One turn moves each row of this set onto another row. After a few examples, where does it send each row asked below?
Digoz: -6 -15 4 -12 9 21 15 -3 9 -7 13 -11 -6
fita: 4 -22 -15 -11 8 -2 2 7 4 11 -6 -8 -5
zake: 4 -20 -15 -11 -8 -2 4 8 -11 9 -1 -10 -9
Sode: -16 11 -1 -2 9 7 4 -11 1 19 7 -1 3
pem: -2 -13 7 -15 12 7 24 -5 9 -2 13 -9 -2
Nuz: 2 -25 -15 -8 -1 -1 -6 1 -3 10 5 -10 -9
suto: -6 5 -5 -1 10 10 4 0 2 19 11 -3 13
mav: 1 8 1 -2 5 15 9 -14 0 22 9 0 1
bam: 1 -24 -16 -15 -1 -2 4 10 1 0 0 -9 -15
Zinu: -4 -12 8 -20 8 14 15 2 13 -8 14 -2 -10
Roniv: 6 0 -2 -9 -13 -12 16 -10 -5 12 3 4 2
Dab: -6 -24 -11 -5 6 -1 0 6 -8 10 0 -11 -12
volu: -9 -12 2 -12 6 21 26 0 6 -7 6 -7 -5
kifot: -10 0 4 0 7 17 3 -8 -12 14 15 0 2
pur: 7 1 -5 -19 -16 1 10 14 1 6 11 -19 -2
Pifam: -10 -12 13 -20 6 16 15 -4 10 0 11 -1 -10
vin: -12 -16 1 -21 -1 14 24 1 12 -5 5 -6 -5
gad: -3 -14 -17 -5 8 9 -9 10 -3 4 1 -7 -15
goza: 0 -4 6 -16 -15 -9 9 -9 -11 11 -2 -4 -1
zev: -5 -25 -16 -8 0 -1 -7 5 5 5 5 -3 -11
feger: -3 14 -10 -9 -8 -2 14 -4 11 -5 -8 4 -8
vedan: -7 -2 1 -9 -20 -6 13 -14 -11 3 4 0 -2
Labi: 4 8 -10 -12 -11 9 -5 11 -1 4 15 -19 -2
pimut: 1 10 -13 -15 -9 5 16 -6 20 -3 -2 -4 0
kufa: -2 6 -5 8 10 15 9 -6 -7 17 5 2 2
Teru: 1 -2 12 -13 -11 -5 17 -12 -13 8 8 0 -2
bez: -11 6 -2 0 8 10 -4 -10 1 21 13 -4 -2
gepo: -13 10 -3 0 10 15 3 -8 -3 16 7 5 -7
Petor: 11 6 -6 -14 -18 14 5 11 2 -4 11 -13 -4
Vusuz: 0 -20 -17 -2 5 0 7 13 -7 5 2 -9 -13
Zap: 1 -14 -20 -3 1 -8 -1 11 -1 10 9 -7 -12
vuno: -3 0 -15 -16 -6 0 9 -7 16 -10 -9 5 -6
telog: 6 7 -7 -11 -22 13 0 6 -4 4 13 -14 -4
kav: 9 4 -2 -15 -19 12 -1 9 -5 2 11 -13 -7
Vok: -6 -23 -17 -5 1 2 -2 0 -9 8 6 -7 -16
Romiv: 2 -3 1 -18 1 19 23 1 10 -12 12 -10 -9
Nuru: 10 4 -3 -16 -12 6 -1 5 4 -3 15 -22 -4
vovu: -8 14 -9 2 3 4 9 -9 -2 14 4 7 5
nuv: 0 -4 -1 -9 -21 -8 15 -10 -15 6 5 -7 -2
Koro: -4 9 -10 3 3 5 -3 -4 -5 21 8 1 3
masal: -7 -2 10 -16 4 17 24 -9 8 -5 12 -3 -4
zoku: -14 -16 2 -13 11 11 18 -9 5 -11 6 -1 -14
divol: -4 13 -11 -12 -8 1 9 -4 13 -11 -4 -1 -13
zerer: 0 8 -12 -13 -12 1 8 -1 14 -8 -6 4 -15
bufo: -9 5 -2 4 15 12 2 -5 1 15 6 7 3
mos: -5 9 -9 -13 -7 -3 6 -4 16 -8 -3 7 1
Noku: -7 2 5 -11 -20 -6 18 -13 -9 4 6 -1 -7
ketik: -7 -14 3 -16 4 23 15 1 5 -9 16 0 -12

gad moves to -> kifot
bufo moves to -> Digoz
And these:
Romiv moves to -> zake
pimut moves to -> pur
Labi moves to -> Teru
Sode moves to -> Zinu
suto moves to -> pem
vedan moves to -> divol
Vusuz moves to -> kufa
feger moves to -> Petor
Vok moves to -> gepo
Nuru moves to -> goza
Pifam moves to -> zev
vin moves to -> Zap
Koro moves to -> masal
zerer moves to -> telog

One turn moves each row of this set onto another row. After a few examples, where does it send each row asked below?
puput: -17 3 -12 -6 -6 1 2 -14 -8 6 17 -13 -2 -5 6 -10 -4 8 -7 -13 -3 0
firod: 1 -10 2 5 -9 0 -5 -11 -14 1 -8 -5 -1 7 23 -3 -6 2 -2 7 7 -6
vurip: -19 -2 9 -11 5 9 -9 -7 -5 -13 7 -3 20 -4 2 -6 -8 12 -6 -4 -3 17
bom: -4 -4 14 7 7 -9 -7 -2 -18 8 11 9 16 4 -1 -8 2 18 10 -12 6 13
guzo: 10 2 0 -13 11 -27 -15 13 7 -2 18 -6 1 -7 12 -1 -1 1 -5 6 -17 17
rili: 15 0 -4 -8 11 -24 -15 11 4 -8 20 -5 -1 -5 13 7 2 0 -6 2 -8 22
pav: -11 1 -14 -6 -7 -2 4 -13 -12 9 19 -12 2 1 1 -11 -2 7 -5 -14 -8 -1
fatap: 14 0 -9 -5 2 -23 -9 9 19 11 14 -1 -5 3 7 -13 1 -3 2 4 -7 14
nat: 0 -4 -1 -4 -3 -4 -3 7 -18 -9 19 2 -11 7 -1 14 -3 10 4 10 9 18
Kidun: -12 12 -11 -8 -9 -2 3 -11 -7 7 20 -12 -5 -1 6 -8 -4 8 -7 -13 -4 1
Dizo: 2 4 3 -23 16 -4 -17 2 5 3 1 -7 6 -4 12 -2 10 -6 -5 18 -14 10
ziv: -13 -6 7 -14 3 12 -6 -6 -7 -14 9 -7 21 1 -3 -3 -5 11 -9 1 -7 16
loz: -3 3 14 12 4 -10 -11 -3 -16 13 13 10 14 4 0 -7 3 17 8 -10 4 11
dumo: 2 -13 -6 -3 -2 -3 3 4 -22 -6 22 1 -7 6 -6 12 0 12 1 5 4 16
buzap: 18 2 6 3 16 -10 -3 14 12 2 -3 7 2 -5 15 -6 -3 2 -1 9 -16 5
Nas: 1 -20 -2 5 -8 4 -2 -11 -15 -3 -6 -5 5 8 16 -3 -6 2 -4 7 4 -4
taz: 9 6 -17 -6 3 -15 -8 4 17 10 13 -5 -5 5 4 -14 6 -9 3 -1 -2 11
lor: -14 2 12 -11 2 12 -12 -7 -1 -12 5 -3 20 -1 6 -2 -7 11 -10 2 -3 19
div: 8 8 4 6 9 -18 -12 14 13 8 5 -12 3 -5 4 -20 4 -1 -2 8 -11 -1
tubam: 2 -11 0 -5 -2 -4 2 5 -20 -6 17 2 -11 6 -2 10 0 13 5 6 13 17
lefa: 0 -9 12 11 4 -9 -8 -5 -19 10 11 5 20 6 -2 -8 3 17 5 -10 1 8
Nuza: -1 -17 -1 3 -9 3 -2 -12 -14 1 -5 -7 -5 3 19 -3 -4 5 -4 6 10 -4
fodo: 17 0 -2 6 17 -4 -3 6 9 2 -7 10 1 -3 21 -1 1 -3 0 6 -11 3
lume: 6 1 1 -18 13 -9 -12 7 10 8 2 -1 -2 -6 13 -3 4 -4 -4 23 -19 8
denan: 12 11 9 11 15 -15 -13 13 6 6 7 -12 7 -6 2 -15 12 3 -2 0 -6 0

puput moves to -> vurip
lume moves to -> div
pav moves to -> ziv
And these:
Dizo moves to -> denan
firod moves to -> Kidun

